In the data rows, zero lies at 4.5, halfway between 4 and 5.
Here are some points, each followed by its number:
7|3|3|4|3|4|3|6|3|6|4|5|5|5|4|5|6|3|5|4|4|6|6|6|2|4|5|2|6|7|5|6|4|3|5|5|0|5|7|4|6|6|5|7|3|4|6|7|5|4|3|5|8|3|4|5|4|3|6|4|4|0|4|3|5|5|3|5|4|5|5|2|3|3|3|3|5 0
1|3|5|7|4|2|3|4|5|5|5|4|5|6|7|7|5|6|3|7|0|1|4|7|4|6|3|3|3|6|5|7|5|4|6|8|6|5|1|2|3|6|4|7|3|4|2|8|8|4|2|1|5|2|5|3|4|7|4|5|4|3|6|6|4|6|6|3|6|4|4|7|8|4|5|6|2 1
4|7|5|4|5|6|6|6|4|5|6|6|5|6|7|2|2|1|7|5|5|2|5|2|3|5|5|3|7|3|5|4|5|4|5|2|2|3|4|7|3|6|4|2|5|6|5|3|3|6|5|6|5|5|6|4|4|3|4|9|7|5|2|3|5|7|2|5|5|4|6|5|3|5|4|6|4 2
5|1|0|3|4|3|5|4|4|5|4|5|7|3|6|7|6|5|5|4|6|5|8|6|4|4|2|2|3|9|5|7|1|8|6|8|0|5|4|2|7|5|5|7|3|5|6|8|7|6|5|3|4|4|4|4|6|0|9|2|1|3|4|3|7|5|7|7|4|6|5|4|3|5|6|5|5 3
3|3|3|5|3|2|3|4|3|5|3|5|4|6|6|3|6|7|0|6|5|5|4|7|4|5|2|6|2|8|5|4|5|7|5|8|2|4|3|2|5|3|3|5|3|5|3|5|9|2|4|3|4|4|5|5|3|4|4|4|3|4|5|7|5|4|5|6|4|5|5|0|6|2|5|3|3 4
6|4|1|5|5|6|1|3|4|4|3|5|5|3|3|3|5|3|7|3|7|2|5|0|4|5|9|5|2|4|6|4|4|4|4|1|3|5|6|7|4|4|5|6|2|6|7|1|4|3|4|5|4|5|4|7|5|4|3|3|6|7|2|3|5|6|0|5|4|4|3|6|4|7|4|6|3 5
8|4|6|5|6|2|4|8|6|6|2|5|4|3|6|4|6|4|3|3|4|3|3|5|4|5|6|6|4|4|3|4|4|4|2|7|5|4|3|5|3|2|2|4|6|5|3|3|6|4|5|3|4|4|4|4|5|6|4|4|0|5|4|5|2|4|4|3|4|4|1|5|6|5|6|5|4 6
8|5|0|4|3|2|4|7|2|3|3|3|6|6|2|5|5|5|2|4|6|5|6|6|4|5|4|2|3|9|6|7|3|3|7|7|1|6|5|3|7|5|4|7|1|4|5|3|5|6|6|4|4|3|4|4|5|3|6|3|4|3|5|5|4|7|6|6|6|6|5|5|4|1|5|4|3 7
5|2|3|5|4|4|3|4|4|4|2|3|5|4|7|5|6|4|3|5|6|2|2|7|4|5|5|2|5|6|4|2|4|4|8|7|2|6|4|1|6|5|0|5|4|4|5|5|7|6|3|3|4|1|4|7|5|4|4|3|3|2|9|5|6|3|6|5|5|6|0|4|5|5|5|6|5 8
5|3|3|6|4|6|3|1|4|3|4|4|8|5|4|4|6|4|4|6|5|4|4|5|4|4|5|4|4|6|5|3|3|5|3|6|3|3|0|5|6|5|3|3|5|6|4|2|5|5|4|2|4|4|4|5|4|4|5|5|4|5|3|4|4|4|6|6|7|4|2|3|4|5|5|6|4 9
2|4|7|6|5|4|7|6|6|6|7|7|2|4|1|4|5|5|6|3|2|5|5|3|5|6|5|3|4|3|5|4|2|0|2|2|6|4|4|7|2|5|5|2|3|2|4|5|2|5|4|6|5|6|9|6|4|6|4|6|5|7|4|4|5|4|5|3|4|3|5|6|6|5|3|5|5 10
6|9|8|5|3|2|7|4|7|4|7|7|3|1|3|2|4|3|9|4|4|4|5|9|7|8|4|3|6|0|4|2|5|5|1|3|7|5|6|6|3|4|8|1|5|6|6|3|2|3|5|7|5|5|5|6|3|4|6|4|8|3|6|2|4|5|2|4|3|3|7|2|6|5|0|5|5 11
5|6|6|3|5|6|6|5|5|5|6|6|5|4|3|6|4|5|6|3|3|9|5|4|6|3|4|4|4|3|6|5|6|3|2|3|7|4|6|5|3|3|5|3|6|4|5|5|3|5|3|5|5|6|2|5|4|2|4|6|6|5|3|4|6|4|5|5|1|4|3|4|5|4|2|5|6 12
6|2|9|4|4|2|5|6|2|5|7|3|5|6|5|3|5|3|5|7|3|4|6|6|5|4|2|5|4|7|6|8|1|4|6|5|0|2|7|5|6|4|5|7|4|4|6|6|4|5|5|4|5|4|5|4|4|1|4|4|4|3|3|5|5|2|5|6|2|5|5|3|4|2|5|4|5 13
6|7|8|4|4|5|5|4|3|4|8|8|4|4|3|3|3|4|8|0|5|2|6|3|5|5|5|5|5|3|5|2|5|4|2|3|6|3|6|5|6|4|6|6|6|3|6|3|4|5|5|6|4|8|2|6|8|4|4|6|7|4|2|4|1|4|4|4|3|5|5|4|3|4|3|6|5 14
6|5|2|5|5|6|1|4|4|4|5|4|4|5|3|4|4|4|4|3|6|5|5|0|4|3|3|3|3|4|5|5|5|4|6|3|3|5|6|5|5|4|2|5|3|9|6|6|4|5|4|5|6|5|5|6|6|2|6|5|6|0|4|4|6|3|3|6|3|5|5|5|4|4|4|4|6 15
4|6|7|4|5|6|4|4|5|3|6|7|3|9|3|4|2|3|6|4|4|5|4|2|3|5|5|5|8|0|5|6|4|6|4|3|9|6|5|7|8|5|4|3|6|4|4|1|1|3|5|7|6|7|4|4|2|6|2|4|7|7|4|5|4|5|5|7|5|4|5|6|3|4|4|3|9 16
New points follow, each followed by the numbers of its five nearest points above, looking only along the 3 directions in which the numbered points spread most, nearest first.
4|6|7|4|5|6|7|4|5|5|7|6|5|5|3|2|3|3|6|5|6|3|5|2|5|6|4|6|8|3|5|3|9|6|0|2|8|2|5|4|3|3|5|3|4|3|3|3|3|4|6|8|3|4|2|3|4|6|5|6|8|7|5|7|4|4|2|4|8|3|4|5|4|4|5|6|7 -> 16 10 14 2 12
5|6|4|4|6|4|4|4|5|4|5|7|4|3|4|4|3|4|7|4|7|5|6|4|5|5|2|5|8|4|4|5|6|5|8|0|3|6|4|5|6|4|6|4|5|4|5|4|3|2|5|4|1|5|3|5|7|4|4|4|6|4|4|4|3|6|5|5|4|6|5|5|4|4|4|4|4 -> 2 12 15 14 16
5|9|6|3|4|6|5|4|5|1|5|4|4|3|3|5|3|7|7|4|5|5|5|2|5|5|4|4|5|4|5|2|5|4|4|1|5|5|4|9|4|4|4|5|5|5|4|0|4|5|4|5|4|5|5|5|4|4|4|4|5|2|4|4|4|4|4|5|5|3|5|5|4|8|4|2|4 -> 2 16 14 12 10
3|5|8|5|5|8|8|2|5|6|5|7|4|4|3|3|4|5|5|5|0|6|3|2|6|4|5|8|6|0|4|4|5|7|0|2|9|3|3|6|2|6|6|2|8|5|7|0|3|3|6|5|4|6|5|5|0|9|4|8|5|8|6|7|4|2|4|4|5|0|7|2|4|7|3|6|3 -> 10 16 11 14 12
2|4|5|5|9|3|5|4|5|5|5|3|5|4|5|8|7|6|2|6|6|5|1|8|5|5|4|5|5|3|3|5|5|6|4|5|5|4|3|0|5|0|5|5|6|3|4|6|5|4|6|4|5|4|4|6|4|7|4|6|4|4|3|5|5|4|5|2|6|4|5|4|5|3|6|5|3 -> 6 1 4 9 8
4|4|6|5|1|5|7|3|6|3|5|5|3|3|6|3|3|5|3|3|3|2|3|3|5|3|4|5|6|1|2|5|6|5|2|4|9|5|4|5|4|3|3|2|6|5|5|6|5|3|4|7|4|6|4|2|5|9|4|5|7|6|6|4|5|3|5|4|7|2|4|6|7|5|6|6|5 -> 10 6 16 12 2
4|4|4|5|8|5|5|5|7|3|4|8|6|4|6|2|5|4|3|5|6|7|4|5|4|6|6|7|5|4|4|3|5|3|5|6|6|4|3|6|4|7|3|4|5|5|3|8|6|3|4|4|3|4|4|6|3|6|4|2|5|7|4|5|4|5|5|4|4|6|4|5|3|3|6|9|3 -> 6 9 2 8 10
7|4|5|5|5|2|5|5|4|6|5|3|4|6|7|5|5|6|1|5|0|5|5|2|5|3|3|3|2|6|1|5|6|4|8|8|3|6|3|1|6|6|7|7|4|2|2|6|8|7|4|2|3|1|4|5|4|7|4|6|1|2|5|4|5|5|6|4|4|5|4|5|5|1|6|5|7 -> 4 8 1 6 9
2|4|6|5|4|1|5|3|4|5|4|5|5|5|5|6|6|5|3|6|2|4|5|6|4|4|3|5|3|6|4|6|2|4|7|6|4|7|4|2|5|3|6|7|3|3|2|8|5|4|5|4|4|5|4|4|2|7|5|7|4|2|5|8|6|4|6|1|1|6|3|4|6|2|4|4|6 -> 4 1 13 6 8
4|4|3|5|5|5|5|5|4|4|3|4|5|3|4|5|4|6|4|3|5|3|5|4|4|2|6|5|6|6|5|1|5|4|8|3|2|3|4|4|6|4|4|7|5|4|5|5|6|4|4|3|3|4|5|5|4|5|5|3|0|6|7|5|4|5|4|4|4|4|5|4|4|3|5|4|6 -> 9 8 6 15 7
4|4|4|7|4|2|6|5|6|5|4|4|3|5|5|4|7|4|3|5|5|2|2|7|4|5|2|6|2|5|6|6|5|6|4|7|5|6|3|2|4|5|5|6|4|4|2|8|6|3|4|4|5|5|6|6|4|6|7|5|4|2|5|7|6|5|6|5|0|5|4|3|4|3|1|3|6 -> 4 1 6 13 8
4|4|1|9|5|6|6|2|7|4|3|5|2|4|5|5|5|5|5|5|5|5|4|5|5|5|6|7|6|4|3|2|3|5|5|7|5|4|4|5|2|6|4|1|5|4|4|2|5|4|2|4|2|4|4|3|5|5|5|3|5|7|4|6|4|5|4|3|5|6|3|6|3|8|6|4|3 -> 6 9 2 8 10
5|2|4|4|4|3|5|6|4|3|3|3|7|7|6|4|6|4|0|6|5|5|5|9|3|0|3|2|3|5|6|7|3|4|9|8|1|7|4|1|5|5|6|9|3|2|4|8|5|6|4|2|5|3|2|4|5|5|5|5|2|4|4|6|6|4|6|3|3|6|3|3|5|4|4|4|8 -> 4 7 3 8 13
5|5|5|4|4|3|4|5|3|4|2|0|5|6|5|6|6|2|5|4|4|4|3|6|3|3|5|3|3|7|9|5|3|4|7|3|5|6|3|4|5|4|5|1|5|6|6|3|4|4|1|4|4|3|4|4|4|1|5|5|2|4|6|3|5|5|5|4|6|4|4|4|4|4|5|5|5 -> 9 6 15 8 0
3|5|4|6|5|7|5|3|7|5|4|4|4|4|5|4|4|6|4|7|4|3|4|4|7|5|5|6|4|3|3|3|4|4|3|5|6|4|3|6|7|5|2|5|5|8|4|5|3|5|4|3|3|5|6|4|5|7|3|5|3|7|5|4|4|5|5|4|7|3|3|5|5|6|5|2|5 -> 6 9 10 2 16
6|5|4|4|3|5|3|3|4|3|1|4|5|4|3|3|0|3|7|1|3|5|3|2|4|8|7|7|8|4|7|2|6|5|4|0|4|5|6|6|6|6|5|4|5|5|8|0|3|3|0|7|7|5|3|3|7|0|7|2|7|6|2|2|2|6|3|6|5|2|5|6|4|8|5|3|3 -> 2 5 14 16 15
3|8|8|3|5|6|7|3|9|4|5|5|2|3|4|4|3|5|7|5|5|6|5|2|7|6|7|9|7|0|2|0|4|5|3|0|8|3|4|8|2|4|4|1|8|5|3|0|2|4|5|6|2|7|4|7|5|7|3|6|7|9|4|4|1|5|2|2|8|2|3|9|8|8|6|6|4 -> 16 10 2 14 11
4|3|4|3|4|4|1|4|0|5|4|2|5|4|6|6|6|4|3|6|5|4|4|8|2|7|6|3|2|9|8|5|6|3|8|5|1|6|7|4|8|6|4|9|2|4|4|5|7|4|4|3|5|5|3|3|3|1|5|3|1|1|5|5|4|7|6|5|4|5|4|2|2|3|5|3|7 -> 7 3 0 4 8
5|4|3|4|1|4|4|5|4|4|6|5|5|3|6|4|5|4|5|4|6|4|6|6|4|4|5|4|6|6|6|3|4|4|6|4|3|6|5|3|4|5|4|3|5|6|6|1|4|4|4|4|5|6|4|4|4|1|7|3|2|6|5|3|4|6|4|5|5|6|4|5|4|4|3|4|6 -> 15 9 0 2 12
7|4|2|5|5|6|3|3|4|5|4|3|4|1|5|5|4|4|6|3|9|5|6|3|3|5|6|7|5|8|4|1|4|3|8|2|0|7|5|5|5|4|4|4|4|5|7|0|3|4|8|5|6|5|4|5|6|0|5|1|5|7|4|4|5|4|1|6|6|7|4|3|5|5|6|2|4 -> 15 5 9 2 0
6|7|7|3|5|4|5|5|5|5|5|6|6|6|4|4|3|3|8|4|3|3|4|0|3|5|4|5|6|0|5|5|4|5|1|1|7|3|6|6|1|3|6|4|6|3|4|2|6|3|5|6|6|8|5|6|4|6|3|5|8|6|6|5|6|5|2|4|2|5|6|6|5|5|3|5|6 -> 16 14 10 2 12
1|5|6|5|5|5|4|2|6|4|4|5|4|4|4|3|6|6|4|7|4|4|6|1|6|4|7|6|6|2|1|1|5|6|4|3|7|2|3|7|2|6|1|1|5|8|2|0|7|2|4|4|3|6|5|6|4|6|3|4|4|6|4|2|3|7|3|3|5|2|3|3|5|7|5|7|3 -> 6 16 9 10 2
1|7|4|4|5|4|7|7|6|7|7|7|4|4|5|3|3|6|6|4|3|5|4|1|5|4|4|6|7|0|1|4|5|6|0|4|9|4|4|4|3|5|5|3|7|3|0|4|3|4|9|8|4|6|9|5|4|9|0|9|8|5|4|7|5|1|5|2|4|3|6|6|8|5|3|5|3 -> 10 16 11 12 14
9|5|4|4|3|5|4|5|1|6|6|5|7|3|0|5|4|3|7|1|9|4|7|1|4|3|6|4|6|6|6|3|5|3|1|0|2|4|4|7|4|6|7|4|5|4|7|1|2|4|2|8|7|5|2|6|5|0|5|1|6|4|4|1|5|8|7|6|2|5|7|5|2|5|6|4|4 -> 15 2 14 5 12
4|6|3|5|5|4|4|6|2|4|6|4|5|9|5|5|6|4|3|5|5|5|8|6|2|3|2|4|3|8|5|1|3|3|7|4|3|6|5|5|4|4|6|6|5|3|5|6|3|8|4|3|4|3|6|5|7|2|7|0|2|1|4|6|5|5|6|6|6|7|6|2|5|3|4|3|5 -> 0 13 7 3 4
3|8|6|5|6|8|5|2|5|2|2|3|3|6|7|3|2|6|4|6|3|3|6|4|3|8|2|6|4|2|3|3|6|6|4|5|7|3|4|6|1|5|5|2|6|7|3|4|6|4|4|3|3|5|4|3|6|5|3|4|3|8|3|4|3|5|4|5|8|2|2|9|5|9|8|6|2 -> 6 9 10 16 2
